(in the rows, 128 means zero)
Where one turn sends some rows of the set: a few examples, then the rows asked:
noba: [122, 104, 152, 106, 135, 109, 149, 92, 135, 132, 122, 113, 101, 162, 107, 166, 105]
rala: [147, 108, 148, 148, 108, 147, 135, 115, 148, 117, 140, 141, 113, 146, 138, 85, 126]
punu: [111, 115, 147, 126, 127, 94, 139, 93, 134, 133, 129, 112, 117, 150, 111, 181, 111]
veku: [118, 123, 128, 170, 107, 122, 125, 138, 155, 121, 155, 128, 148, 131, 138, 120, 97]
veb: [126, 123, 110, 127, 144, 159, 142, 129, 99, 118, 128, 153, 178, 173, 120, 85, 129]
Zof: [125, 115, 160, 113, 121, 107, 142, 76, 125, 131, 124, 117, 107, 154, 121, 171, 127]
Teg: [140, 113, 120, 132, 122, 162, 158, 116, 148, 101, 152, 130, 160, 154, 139, 134, 72]
Revin: [131, 119, 115, 168, 132, 112, 148, 155, 90, 130, 135, 116, 119, 136, 123, 168, 112]
luvu: [152, 129, 147, 134, 93, 160, 143, 91, 126, 103, 145, 136, 145, 142, 168, 123, 124]
kani: [114, 143, 141, 134, 85, 133, 126, 133, 126, 133, 149, 113, 132, 134, 179, 124, 89]
Kap: [154, 106, 112, 137, 145, 148, 177, 136, 86, 111, 128, 122, 117, 161, 119, 165, 100]
lof: [117, 119, 115, 73, 146, 108, 150, 126, 123, 107, 141, 136, 187, 132, 123, 127, 128]
Muko: [126, 109, 159, 124, 127, 102, 141, 82, 133, 130, 124, 121, 105, 154, 108, 165, 130]
difum: [112, 147, 113, 141, 124, 142, 124, 130, 87, 127, 131, 146, 185, 156, 142, 101, 140]
Pepas: [130, 110, 136, 107, 113, 156, 152, 136, 141, 123, 142, 118, 111, 158, 150, 100, 68]
dapin: [157, 108, 134, 162, 130, 128, 153, 131, 87, 120, 125, 129, 95, 145, 122, 138, 150]
Nar: [108, 139, 124, 132, 123, 135, 120, 145, 91, 140, 126, 143, 153, 158, 138, 74, 139]
Lag: [100, 130, 104, 130, 141, 138, 131, 157, 105, 136, 131, 138, 169, 166, 120, 87, 105]
pel: [159, 121, 134, 153, 122, 136, 156, 122, 72, 118, 125, 126, 106, 146, 139, 155, 148]
Dep: [120, 108, 131, 77, 143, 98, 143, 131, 131, 117, 134, 144, 152, 132, 115, 91, 153]
Rut: [102, 145, 107, 114, 130, 147, 136, 147, 84, 134, 130, 132, 177, 164, 146, 105, 101]
Fofon: [110, 119, 154, 116, 121, 96, 137, 97, 128, 141, 126, 107, 103, 151, 119, 174, 109]
lini: [129, 126, 123, 150, 122, 116, 147, 158, 76, 137, 131, 108, 105, 139, 140, 165, 108]
fefe: [109, 114, 129, 55, 141, 101, 147, 142, 122, 125, 133, 129, 149, 137, 129, 97, 126]
Lubi: [124, 127, 132, 64, 132, 109, 149, 114, 109, 109, 136, 137, 177, 132, 142, 120, 151]
lub: [107, 132, 132, 63, 124, 95, 138, 133, 108, 125, 138, 128, 163, 125, 148, 114, 139]
todem: [122, 132, 122, 103, 132, 162, 142, 131, 83, 128, 122, 143, 157, 173, 140, 77, 126]
til: [149, 102, 122, 129, 144, 144, 173, 147, 86, 123, 124, 116, 93, 162, 120, 147, 100]
Dopo: [124, 110, 149, 107, 132, 113, 153, 83, 130, 126, 125, 113, 115, 161, 111, 178, 103]
Pipa: [111, 118, 121, 93, 142, 88, 135, 137, 131, 116, 140, 140, 178, 124, 119, 113, 146]

Muko goes to noba
lini goes to pel
Pipa goes to Dep
Where do these go?
veku goes to rala
Nar goes to todem

Where one turn sends some rows of the set: a few examples, then the rows asked:
tazag: [150, 125, 120, 143, 103, 143, 103, 140, 156, 128, 98, 134, 102, 168, 98, 111, 138, 146, 121, 128, 129, 131, 95]
pavob: [89, 142, 187, 119, 123, 128, 133, 111, 135, 135, 133, 137, 103, 182, 170, 127, 144, 133, 134, 129, 130, 128, 168]
Tege: [97, 157, 151, 147, 155, 103, 103, 157, 141, 150, 151, 95, 114, 139, 134, 137, 132, 138, 147, 145, 92, 144, 175]
pabet: [97, 136, 133, 125, 128, 128, 121, 105, 126, 111, 140, 124, 119, 175, 91, 117, 109, 93, 89, 145, 124, 105, 111]
nevab: [117, 171, 188, 108, 107, 154, 126, 140, 143, 160, 108, 110, 120, 119, 142, 124, 114, 133, 136, 131, 86, 120, 144]
Vosi: [142, 101, 144, 143, 142, 133, 92, 131, 155, 90, 134, 129, 152, 166, 152, 97, 112, 124, 118, 140, 138, 166, 154]
faz: [111, 141, 178, 148, 124, 122, 152, 148, 140, 138, 159, 128, 155, 124, 152, 154, 125, 106, 116, 100, 112, 128, 108]
fogav: [116, 157, 113, 123, 150, 121, 147, 116, 114, 97, 101, 155, 126, 139, 114, 154, 125, 148, 112, 172, 107, 125, 141]
Mufaf: [124, 134, 106, 144, 130, 76, 158, 127, 153, 102, 116, 97, 145, 143, 135, 96, 92, 149, 133, 125, 101, 154, 133]
Pem: [84, 121, 172, 129, 134, 153, 145, 122, 158, 142, 142, 113, 128, 153, 127, 145, 102, 118, 172, 153, 100, 124, 131]
zaral: [130, 124, 144, 125, 184, 73, 148, 139, 155, 120, 120, 119, 126, 137, 138, 88, 98, 142, 120, 165, 119, 128, 147]
nezab: [117, 139, 135, 118, 133, 93, 117, 123, 138, 140, 106, 94, 100, 150, 133, 190, 117, 106, 151, 148, 120, 115, 131]
kege: [128, 141, 161, 144, 127, 105, 121, 134, 126, 129, 161, 111, 137, 84, 136, 138, 143, 93, 134, 110, 125, 148, 145]
pez: [90, 144, 153, 106, 132, 121, 146, 96, 124, 120, 108, 139, 81, 144, 152, 141, 146, 113, 136, 141, 121, 163, 144]
zape: [130, 131, 164, 125, 125, 122, 124, 111, 150, 93, 130, 122, 171, 177, 145, 124, 121, 147, 142, 169, 139, 102, 169]
Latar: [121, 146, 95, 119, 113, 117, 146, 117, 123, 117, 89, 142, 137, 117, 116, 116, 126, 158, 160, 136, 119, 120, 155]
fip: [135, 146, 162, 114, 102, 121, 118, 92, 157, 135, 118, 85, 103, 102, 132, 141, 106, 109, 130, 134, 90, 135, 129]
bogi: [156, 139, 127, 145, 116, 128, 94, 165, 149, 125, 98, 108, 109, 163, 106, 86, 135, 140, 126, 133, 132, 161, 110]
Tazed: [149, 161, 168, 144, 118, 127, 123, 134, 140, 148, 135, 76, 106, 139, 159, 147, 113, 136, 104, 116, 85, 119, 148]
zome: [115, 140, 186, 116, 121, 102, 122, 150, 123, 135, 114, 137, 134, 106, 126, 157, 127, 89, 132, 97, 129, 112, 128]
nata: [118, 139, 130, 130, 127, 153, 115, 128, 107, 122, 119, 162, 145, 179, 133, 134, 104, 131, 91, 160, 151, 138, 115]
nus: [144, 121, 108, 122, 164, 125, 116, 148, 139, 144, 116, 127, 103, 149, 147, 106, 162, 111, 119, 129, 134, 89, 152]
Bire: [119, 143, 146, 137, 105, 107, 144, 134, 121, 118, 116, 118, 156, 180, 124, 109, 90, 164, 137, 122, 132, 89, 158]
saze: [154, 157, 139, 112, 105, 111, 89, 175, 127, 117, 139, 153, 165, 139, 115, 129, 135, 144, 121, 116, 129, 117, 122]
Riz: [149, 125, 132, 118, 125, 131, 121, 154, 134, 104, 150, 157, 141, 101, 89, 102, 116, 130, 131, 121, 106, 149, 109]
motu: [126, 116, 116, 114, 157, 101, 91, 135, 151, 142, 100, 171, 113, 128, 131, 101, 120, 131, 101, 145, 142, 139, 129]
Bub: [100, 138, 161, 128, 147, 81, 141, 108, 140, 135, 139, 104, 83, 165, 170, 117, 126, 118, 112, 133, 126, 161, 145]
desu: [102, 150, 138, 113, 137, 139, 112, 147, 162, 96, 120, 112, 167, 164, 147, 91, 153, 97, 132, 149, 105, 159, 138]
fum: [139, 139, 140, 151, 94, 146, 98, 142, 156, 131, 126, 117, 128, 174, 99, 81, 129, 148, 124, 144, 138, 146, 103]
lud: [176, 115, 134, 121, 118, 109, 127, 158, 141, 112, 153, 121, 153, 143, 130, 119, 102, 122, 125, 118, 139, 124, 88]

nus goes to pabet
zaral goes to fogav
fip goes to nevab
Where do these go?
motu goes to nata
zome goes to faz
pavob goes to Bub
Bire goes to Mufaf
nezab goes to Pem
fum goes to bogi
lud goes to Riz

Where one turn sends some rows of the set: a few examples, then the rows asked:
Kuv: [136, 87, 121, 86, 156, 130, 148, 135, 113, 109, 57, 121, 129, 130, 146, 85, 95, 135, 136, 120, 134, 160, 103, 135, 155, 141, 131, 159, 185, 134, 59, 109, 166]
tokig: [146, 108, 123, 99, 167, 163, 129, 140, 124, 135, 150, 144, 121, 151, 149, 118, 118, 97, 170, 153, 124, 150, 88, 103, 142, 132, 155, 154, 162, 172, 93, 111, 139]
Segas: [126, 101, 101, 75, 108, 99, 137, 139, 118, 116, 105, 99, 149, 143, 164, 98, 135, 107, 133, 125, 78, 150, 126, 91, 174, 103, 134, 150, 132, 121, 92, 123, 182]
tomal: [124, 109, 134, 105, 140, 114, 144, 122, 193, 139, 64, 98, 114, 104, 100, 100, 149, 129, 133, 110, 143, 114, 141, 111, 150, 134, 156, 150, 110, 116, 127, 89, 155]
pesi: [129, 144, 154, 101, 81, 141, 133, 127, 111, 95, 112, 140, 125, 148, 146, 137, 108, 95, 142, 140, 134, 139, 124, 89, 170, 102, 93, 142, 133, 156, 98, 147, 168]
Vodi: [123, 108, 121, 110, 133, 121, 136, 121, 185, 134, 79, 93, 114, 89, 108, 107, 135, 140, 136, 117, 158, 125, 147, 124, 140, 131, 168, 148, 117, 117, 122, 73, 151]
durop: [126, 159, 114, 100, 127, 167, 132, 106, 167, 108, 117, 122, 103, 114, 96, 113, 124, 111, 179, 138, 156, 136, 107, 98, 120, 124, 132, 189, 107, 95, 133, 124, 136]
Poko: [140, 106, 132, 95, 161, 164, 145, 121, 167, 96, 83, 119, 96, 111, 93, 99, 111, 149, 134, 104, 172, 104, 112, 131, 115, 115, 157, 144, 140, 118, 104, 105, 124]
Fove: [135, 107, 109, 98, 155, 172, 143, 127, 165, 95, 92, 112, 103, 115, 91, 107, 106, 151, 145, 125, 185, 105, 115, 135, 115, 103, 152, 156, 146, 125, 118, 121, 123]
Vigas: [135, 125, 107, 93, 156, 166, 146, 115, 123, 104, 137, 142, 106, 153, 135, 126, 131, 98, 187, 129, 123, 162, 101, 92, 138, 139, 154, 165, 178, 163, 94, 125, 132]
luda: [127, 89, 107, 110, 128, 102, 145, 159, 148, 150, 107, 119, 149, 136, 150, 114, 128, 113, 135, 122, 74, 161, 141, 88, 178, 123, 130, 127, 137, 149, 92, 109, 160]
Fopu: [151, 86, 113, 97, 147, 128, 121, 136, 109, 95, 74, 105, 138, 133, 150, 123, 92, 152, 129, 115, 134, 160, 93, 109, 138, 125, 136, 140, 159, 155, 58, 90, 166]
Dob: [148, 90, 125, 77, 154, 127, 135, 121, 103, 136, 74, 113, 149, 137, 162, 97, 97, 138, 155, 131, 133, 138, 89, 117, 153, 127, 162, 156, 144, 153, 66, 100, 193]
veg: [137, 154, 106, 93, 126, 154, 158, 119, 169, 116, 111, 117, 81, 111, 93, 124, 121, 115, 155, 149, 148, 136, 122, 100, 131, 118, 121, 174, 106, 99, 135, 157, 122]
Sis: [158, 140, 108, 104, 155, 163, 140, 113, 106, 115, 137, 133, 123, 151, 137, 106, 136, 110, 183, 127, 133, 178, 113, 113, 164, 135, 138, 186, 154, 154, 84, 112, 128]
mak: [125, 120, 139, 109, 93, 143, 177, 136, 178, 119, 78, 148, 111, 128, 115, 109, 118, 136, 150, 130, 136, 83, 148, 114, 145, 110, 126, 159, 102, 128, 134, 153, 159]
guzi: [138, 125, 148, 110, 103, 147, 135, 149, 116, 126, 98, 142, 140, 155, 134, 124, 87, 113, 157, 159, 125, 150, 114, 80, 165, 117, 102, 152, 123, 161, 88, 169, 181]
keza: [147, 120, 96, 80, 154, 161, 116, 133, 119, 105, 142, 120, 149, 147, 138, 120, 125, 105, 185, 140, 123, 175, 110, 98, 123, 121, 152, 180, 156, 149, 83, 139, 142]
nurik: [144, 139, 135, 113, 110, 144, 128, 126, 113, 93, 97, 170, 145, 167, 130, 130, 118, 118, 143, 155, 132, 143, 124, 85, 179, 99, 107, 141, 127, 169, 116, 141, 169]
ven: [138, 137, 125, 102, 81, 137, 186, 138, 184, 120, 63, 134, 117, 103, 114, 113, 126, 140, 127, 120, 141, 106, 141, 100, 158, 122, 142, 157, 105, 118, 128, 137, 161]
Ketal: [115, 94, 114, 85, 139, 87, 118, 143, 145, 124, 86, 139, 147, 129, 143, 105, 133, 98, 127, 150, 86, 160, 150, 104, 166, 116, 122, 126, 151, 120, 111, 117, 173]
Fus: [141, 136, 144, 97, 84, 139, 181, 130, 191, 107, 73, 132, 121, 115, 111, 111, 131, 123, 137, 128, 148, 102, 135, 102, 154, 110, 121, 170, 97, 114, 125, 145, 154]
lib: [125, 118, 133, 109, 95, 142, 130, 153, 112, 91, 123, 135, 111, 168, 147, 129, 104, 104, 122, 152, 116, 147, 92, 78, 161, 108, 100, 142, 147, 156, 103, 142, 159]
Depa: [109, 93, 103, 76, 128, 93, 137, 134, 147, 137, 92, 116, 168, 131, 145, 94, 136, 100, 134, 112, 92, 148, 133, 100, 181, 99, 123, 142, 139, 141, 118, 112, 181]
Zusu: [129, 143, 117, 89, 129, 157, 158, 106, 173, 101, 117, 127, 85, 122, 88, 123, 126, 109, 156, 133, 157, 141, 111, 105, 118, 110, 133, 183, 112, 100, 122, 139, 111]
Per: [140, 124, 112, 78, 148, 163, 161, 136, 164, 87, 87, 114, 115, 106, 109, 107, 125, 158, 129, 99, 186, 110, 97, 128, 120, 112, 152, 148, 153, 119, 98, 102, 133]
moga: [156, 85, 125, 86, 175, 120, 128, 112, 117, 120, 80, 121, 126, 119, 148, 96, 90, 148, 147, 117, 135, 130, 90, 119, 148, 143, 125, 149, 172, 145, 70, 97, 183]
fis: [115, 107, 127, 98, 147, 102, 161, 125, 185, 136, 77, 90, 88, 96, 120, 110, 140, 129, 128, 117, 142, 135, 142, 118, 146, 133, 143, 130, 103, 124, 125, 91, 145]

Kuv goes to Sis
keza goes to guzi
Zusu goes to Fus
Where do these go?
Dob goes to tokig
mak goes to fis
moga goes to Vigas
Fove goes to veg

